Where one turn sends some rows of the set: a few examples, then the rows asked
katu: [-0.05 -3.15 -0.23 -0.51  0.00 -1.94  1.12 -1.86 -1.09  0.98 -2.45 -1.38
 -1.54 -1.52 -0.82 -0.54  2.10 -1.09  1.97  2.27  1.27 -0.65 -0.44 -0.61
  3.19  0.05  1.31 -3.01  0.52  0.08  0.09 -0.45]
lasu: [ 0.98 -0.43 -0.09  1.17 -1.22 -0.26 -1.05 -2.09  2.23 -2.44 -2.24  2.78
  0.18  0.57  1.16  0.67 -0.34  0.07  0.82 -1.77 -0.64  1.68 -1.18 -1.99
 -1.11  0.06 -1.05 -1.92  1.14  1.01  1.39 -3.84]
rak: [ 2.85 -0.44 -1.69 -0.90  2.81  1.62  1.40  0.59 -1.21  3.17  0.70  0.39
 -0.24  0.82 -1.53  1.52  0.25 -1.00 -1.29 -0.01 -0.73 -1.16  1.92  1.22
  0.57 -0.63 -0.45  1.22 -0.68 -2.38 -2.02  1.98]
Ruze: [ 2.01 -0.28 -1.66 -0.95  1.90  0.88  1.56  0.36 -0.53  3.15 -0.50 -0.74
 -0.89 -1.87 -0.87  0.97  0.98 -0.98 -1.39  0.79 -1.04 -0.54  1.76  0.48
  0.43  0.01 -0.22  0.34 -1.10 -2.97 -2.70  2.89]
Fezi: [-0.79 -1.13 -0.85  1.02 -1.09 -0.48  2.34  0.18  1.48 -4.43  1.22  0.07
 -0.42  0.20  0.35 -0.78 -0.05 -0.22  0.82 -2.03 -0.01  1.79 -2.74 -1.73
  0.75 -1.47  0.21  0.59 -1.52  1.97  0.68 -1.77]
Fod: [-0.26 -0.76  2.39  1.86 -0.20 -3.15 -1.66 -2.01 -2.76 -1.69  0.47 -0.37
 -0.66  0.65 -0.50  1.61  1.78  0.02  2.42  1.02 -1.99 -0.71  1.25 -2.39
  1.60  0.09 -0.36 -1.14 -1.75 -1.14 -0.18 -1.97]
kod: [ 0.29  0.23  1.47  2.29 -1.90 -1.34 -0.90 -2.48  1.19 -1.13 -1.01  2.16
  1.80  1.85  0.47 -0.16 -0.37  1.03  1.05  1.17  0.91 -0.46 -1.41 -1.74
 -0.49  0.46  0.83  0.03  1.71 -0.14  1.03 -4.28]
pape: [ 0.93  0.60 -0.25 -1.30  4.16  1.92  1.17  1.63 -0.17  0.75 -0.19  2.34
 -0.95 -0.85  0.05 -0.13 -1.78 -1.80 -0.70 -0.52 -0.96  0.52  0.92  2.62
 -0.32 -0.42 -1.25 -0.71  0.94 -1.09 -2.51  1.76]
zem: [ 2.53  0.11 -2.38 -0.73  3.77  2.19  1.35  0.52 -0.93  2.19  0.44  0.75
 -0.30  0.87 -1.98  0.55 -0.31 -0.97 -1.02 -0.39 -0.47 -1.56  1.63  1.12
  1.09 -0.04  0.24  1.77 -0.90 -1.42 -0.49  2.05]
todog: [ 2.36  1.79 -0.32 -0.20  1.67  2.69 -0.06 -0.65  2.35  1.03 -0.03  1.65
 -0.05 -1.46  0.45  0.43 -1.15 -1.31 -1.37 -0.25 -1.66  0.87  1.58  1.82
 -1.60  1.12 -0.93  0.56  0.53 -2.55 -2.71  1.54]
riv: [ 1.29 -1.86 -0.05  0.23 -1.01 -0.30 -0.46 -1.81  2.16 -0.91 -2.06  2.79
  0.62  0.03  0.26 -1.02 -0.97 -0.24  0.93 -2.34  0.69  0.58 -1.92 -1.45
 -0.74 -0.39  0.13 -2.71  1.13  2.25  1.40 -3.47]
Teki: [ 0.17 -0.84 -1.70 -0.30 -0.95  0.02  2.30 -0.16  1.42 -4.85  1.14  0.36
 -0.88 -0.17 -0.90 -1.16 -0.59 -0.17  0.83 -2.33  0.04  0.96 -1.99 -1.13
  0.55 -1.81  0.31  1.02 -0.88  0.95  0.99 -2.67]
tazuv: [ 0.17  1.31 -0.67 -0.60  0.65 -0.89 -1.67  0.99 -2.07  2.90  2.77 -0.94
 -2.13 -0.40 -0.75 -0.29 -1.96 -0.17  0.05 -0.84 -0.23 -0.74  0.41  1.41
 -0.06 -1.88 -2.36 -0.72 -1.54 -0.87 -0.46  3.64]
Sesu: [ 0.34 -0.33  0.84 -1.05 -1.35 -1.51 -2.15 -0.07 -2.21  3.28  1.15 -2.00
 -1.07  1.14 -1.24 -0.26 -0.48  0.59  0.01  0.04  0.08 -1.97  0.24  1.40
  0.39 -2.84 -2.52 -0.22 -1.13 -0.51  1.68  2.18]
kep: [-0.07 -0.50 -1.28  0.36 -2.34 -0.34  2.01 -0.35  2.41 -3.48  1.44 -0.85
 -1.16 -0.59 -0.27 -1.35 -0.92  0.08  1.27 -1.99  0.52  1.15 -3.00 -0.78
  0.43 -1.98  0.10  0.32 -1.01  1.56  0.75 -2.21]
runek: [ 0.72 -0.07  1.49  0.42  1.11 -0.46 -1.31  1.39 -1.83  2.78  2.24 -0.50
 -0.25  0.27 -0.44  0.92  0.19  0.02 -0.59 -0.66 -2.16 -0.50  1.85  0.21
 -1.10 -0.91 -1.55  0.13 -3.00 -1.17 -2.15  3.40]
Futi: [ 0.35 -2.25  0.90 -1.08 -3.09 -1.11 -2.44 -0.83 -1.60  1.41 -1.04 -0.38
 -0.09  1.70 -1.37 -1.84  0.33  1.59  1.22  0.33  0.04 -1.32 -0.05  0.39
  0.29 -1.95 -0.69 -1.33  1.53  1.37  3.40 -1.38]
fab: [-0.72  0.17  1.81  1.40 -0.87 -2.51 -0.29 -2.26  0.13 -2.88 -1.09  2.35
 -0.67 -0.39  0.55  0.29  0.46  0.11  2.18  2.10 -0.04 -0.26 -0.67 -1.07
  0.46  0.42  0.48 -1.99  1.63 -0.96 -0.18 -4.48]
nege: [-0.06 -0.18  2.28  1.86 -1.84 -2.95 -2.06 -1.50 -2.68 -1.93 -0.44  0.39
 -1.05  0.32 -0.14  1.33  1.64  1.69  1.86  1.08 -2.00 -1.02  0.35 -1.99
  1.27 -0.18 -0.32 -1.80 -0.86 -1.25  0.19 -2.77]
Pomod: [ 3.04 -0.21 -1.10  1.83 -0.65 -0.21 -0.53 -3.29 -1.10  0.94 -0.78  0.04
  1.72  2.97 -1.57  1.12  0.09  0.00  0.60  0.20  0.34 -1.68 -0.08 -2.59
  1.80  0.23  0.77  1.87  0.46 -1.31  1.20 -2.96]
tode: [ 1.99 -0.59 -0.27  2.59 -1.11 -0.40 -0.48 -2.37 -0.05  0.72 -1.43  0.44
  2.17  1.85 -2.06  0.49  1.10  1.37  0.20  0.90  1.20 -2.58 -0.84 -2.23
  0.82  0.23  0.85  0.49  0.28 -1.23  1.17 -3.93]
patim: [-1.21  0.98 -1.53 -0.07 -0.39  1.21  2.86  1.09  1.80 -3.53  2.48  0.71
 -0.27 -1.15 -0.12 -1.43 -1.82 -1.60  0.58 -0.16 -0.38  0.87 -1.56  2.07
  0.68 -1.51 -0.21  1.80  0.00 -1.17 -1.19  0.10]
zakol: [-1.04 -0.49  1.88  1.89 -1.08 -3.10 -1.69 -1.79 -2.24 -2.12 -0.79  0.56
 -0.50 -0.66 -1.23  1.09  1.84  1.34  1.29  1.42 -1.08 -0.99  0.19 -2.32
  1.13 -0.13 -0.89 -1.85 -0.81 -2.01  0.37 -3.06]
Revut: [-1.20 -1.72  1.57  0.01 -1.09 -2.46  0.29 -1.56  0.03 -0.96 -1.30  2.03
 -0.74 -0.19  0.38 -1.41  0.06 -0.33  2.10  1.90  2.12 -0.35 -1.96 -0.01
  1.00 -0.70  0.97 -3.32  2.48  1.01  0.66 -3.06]
Neb: [ 2.07  2.11 -0.03  0.05  2.41  2.42  0.14  0.70  1.79  1.17 -0.69  1.28
  0.17 -2.01  0.22  0.11 -1.57 -0.49 -0.78 -0.61 -1.81  0.21  1.09  1.36
 -1.83  0.80 -0.99  0.79  0.18 -2.38 -2.94  1.59]
goni: [-0.49 -0.88 -1.24  0.15 -1.28  0.13  2.63 -0.18  2.77 -4.48  0.14 -0.86
 -1.27 -0.80 -0.02 -0.81  0.64 -0.18  1.17 -1.00 -0.40  1.78 -1.81 -0.90
  0.44 -1.43  0.08  0.53 -0.80  1.54  0.99 -1.88]
gutud: [-0.27  0.12  2.62  1.42 -0.11 -2.28 -2.32 -0.20 -3.16  0.89  1.01 -1.04
 -0.48  0.04 -0.31  1.46  1.44  0.94 -0.20  0.12 -1.99 -1.77  1.24 -1.36
  0.40 -0.70 -1.08 -0.19 -3.60 -1.74 -0.57  1.87]
bavul: [-0.38 -1.58  1.37 -0.52 -1.80 -0.93 -0.74 -1.93  0.87 -0.76 -1.82  2.23
  1.17  1.22 -0.30 -2.25 -0.23  0.48  1.01  1.09  1.40 -0.56 -0.89 -0.02
 -0.50 -0.58  0.54 -0.70  3.25  1.33  2.59 -3.34]
vilo: [ 0.98  2.20  0.98  0.69  1.31 -0.03 -0.82  0.20  0.09  1.58  2.70  1.66
 -1.20 -0.90  1.37  0.79 -2.63 -1.48 -0.28 -1.17 -0.67  0.95 -0.36  1.70
 -0.90 -0.21 -1.60 -1.96 -0.90 -1.56 -3.99  1.80]
kuda: [ 1.29 -0.15 -0.18 -1.86  3.53  1.96  0.92  0.63  0.35  0.65  0.59  2.99
 -1.08 -1.00  0.04 -0.05 -1.17 -2.53 -1.11 -0.39 -0.91  0.78  1.34  2.87
 -0.26 -0.11 -0.51 -1.16  1.00 -1.05 -2.68  1.83]
Mem: [ 0.44 -2.07  0.08 -1.28 -2.93 -1.48 -2.65 -2.05 -0.94  2.16 -0.82 -1.67
  0.12  0.96 -1.63 -2.02 -0.49  0.29  1.24  0.08  0.54 -0.87  0.18 -0.08
  0.40 -1.72 -1.14 -0.35  1.42  0.80  3.45 -0.37]
ges: [ 0.61  0.39  1.55  0.46  1.35  1.58 -1.32  0.97  1.00  2.54  1.74  1.69
  0.78  0.10  1.38 -0.87 -1.57 -1.03 -1.18 -1.61 -0.56  1.03  0.05  1.92
 -1.98  0.20 -0.82 -0.74 -0.61  0.52 -2.19  3.34]
Ziki: [ 0.64  2.64  0.61  0.82  2.04  0.02 -0.54  1.49 -0.44  1.50  1.50  1.40
 -1.03 -1.37  1.45  0.40 -2.96 -1.07 -0.24 -1.18 -0.98  0.67 -0.74  1.13
 -0.91 -0.21 -1.88 -1.47 -0.67 -1.57 -3.54  2.08]
Lol: [ 3.44 -0.41 -1.36  0.07  1.84  1.21  0.97 -1.08 -1.34  2.23 -0.70 -0.14
  0.79  1.79 -2.28  1.56  0.87 -0.01 -1.21  0.44  0.10 -3.25  0.97 -0.29
  1.72 -0.45  0.69  2.39 -1.11 -2.42  0.05 -0.13]
Purag: [-0.36 -2.42  0.93 -0.37 -2.25 -1.00 -1.83 -1.35 -0.50  1.10 -1.19 -0.46
  0.61  1.67 -2.43 -1.65  0.80  1.23  0.83  0.87  1.10 -1.60  0.05  0.57
  0.17 -1.79 -1.46 -0.90  1.58  0.79  3.84 -1.94]
tasu: [ 0.85 -2.07  0.91 -0.53 -0.35 -0.94 -0.08 -1.33  2.16 -1.92 -1.40  2.28
 -1.25 -0.66 -0.23 -0.43 -0.33 -0.50  2.57 -1.49  0.18  0.64 -1.19  0.06
 -0.40 -1.06 -0.25 -4.27  0.91  2.15  0.86 -3.95]
dor: [-2.01  1.07 -0.76  1.28 -1.43  0.69  2.16  1.24  1.90 -2.98  2.57  0.10
  0.33 -1.39  1.13 -1.41 -1.80 -1.14  0.06 -0.29 -0.51  1.31 -2.35  1.05
  0.16 -1.05 -0.13  1.74 -0.87 -0.48 -1.45  1.24]
Zikom: [-1.33  0.11 -0.68  0.41 -0.26  1.75  2.67  1.21  2.14 -3.53  1.81  0.96
  0.95 -1.25  0.20 -1.79 -1.01 -1.29 -0.20 -0.51 -1.07  0.78 -1.27  1.16
  0.12 -0.44  0.84  2.58 -0.56 -0.55 -0.97  0.88]
loz: [ 3.09 -0.60 -0.92  1.76 -1.59  0.35 -0.25 -2.48 -0.73  1.10 -1.94  0.47
  1.45  2.47 -1.19  0.86  0.81  1.51  0.28  0.54  0.35 -2.09 -0.78 -1.98
  1.21  0.33  1.67  0.84  0.77 -0.94  1.13 -3.76]
dizo: [-0.01  1.02  1.14  1.47  1.49 -0.21 -1.74  1.05 -1.28  1.87  2.18 -0.71
 -0.29  0.10 -0.05  0.61  0.09  0.54 -0.27 -0.66 -2.18 -0.68  1.31 -0.39
 -0.77  0.13 -1.04  0.59 -3.67 -0.43 -0.92  3.70]
dufe: [ 0.89 -0.55  0.18  1.55 -0.58 -1.06  0.25 -2.02  2.28 -2.08 -1.39  1.94
 -1.20  0.24  1.10  1.47  0.03 -0.53  2.43 -0.76 -0.01  1.34 -1.72 -1.03
 -0.05 -0.30 -0.80 -3.81  0.80  1.16 -0.01 -4.25]
pokeb: [ 1.17 -1.24 -1.34 -0.74  1.38 -0.51  2.15 -0.73 -1.48  2.23 -2.15 -1.59
 -1.93 -1.93 -0.92  1.16  2.28 -0.74 -0.79  2.32  0.65 -1.79  0.56  0.27
  2.80 -0.44  0.45 -0.76 -0.65 -2.56 -0.70  1.71]
vorob: [ 0.77  0.46  0.07 -0.89  0.17 -0.91 -1.37  1.16 -2.19  3.73  2.25 -0.97
 -1.29  0.06 -0.38  0.50 -0.96 -0.32 -0.83 -0.56 -0.93 -0.16  1.02  1.21
 -0.55 -2.01 -2.67 -0.33 -1.52 -1.77 -1.30  3.45]
Zis: [ 0.48 -2.68 -0.32 -0.24 -0.56 -1.70  1.53 -1.20 -1.69  0.63 -2.49 -0.10
 -1.86 -0.91 -0.43 -0.03  2.10  0.17  1.55  2.10  1.13 -1.17 -1.10 -0.34
  3.33 -0.26  1.40 -3.48  1.18  0.06  0.31 -1.89]
rasus: [ 0.75  0.99  1.66  0.70  2.13  1.61 -0.82  2.18  1.17  2.63  1.04  1.08
  0.81  0.28  1.17 -0.80 -2.11 -0.67 -0.56 -1.34 -0.87  0.39 -0.05  1.96
 -2.04 -0.28 -1.22 -0.52 -0.70  0.67 -2.36  3.04]
zurif: [-1.48  0.33 -0.08  0.68 -0.39  0.95  2.19  1.69  1.45 -2.77  3.45  0.94
  0.61 -0.14  0.31 -1.91 -2.25 -1.50  0.55 -0.98 -0.08  0.54 -2.06  1.64
  0.24 -1.58  0.33  1.63 -1.07  0.34 -1.21  0.73]
mutak: [ 1.47  1.05 -2.24 -0.38  2.51  1.06  1.45 -0.03  0.08  1.83 -0.67 -1.14
 -2.08 -2.77 -0.77  1.00  0.85 -0.78 -0.61  1.20 -0.91 -0.78  1.52  0.55
  1.20  0.79 -0.13  0.25 -1.17 -2.68 -1.83  2.81]
vez: [-0.93 -2.79 -0.16  0.49 -0.25 -2.31  1.30 -1.45 -1.39  0.68 -2.18 -0.23
 -1.01 -0.60 -1.02 -0.31  1.94 -0.28  1.19  2.45  2.32 -1.13 -1.53 -0.39
  2.94 -0.71  0.26 -3.45  1.19 -0.09  0.86 -1.99]

pokeb goes to gutud
lasu goes to riv
pape goes to Ziki
Now these:
katu goes to Fod
fab goes to kod
ges goes to kuda
tode goes to Purag
goni goes to Fezi
zurif goes to patim
zem goes to tazuv
loz goes to Futi
runek goes to rak

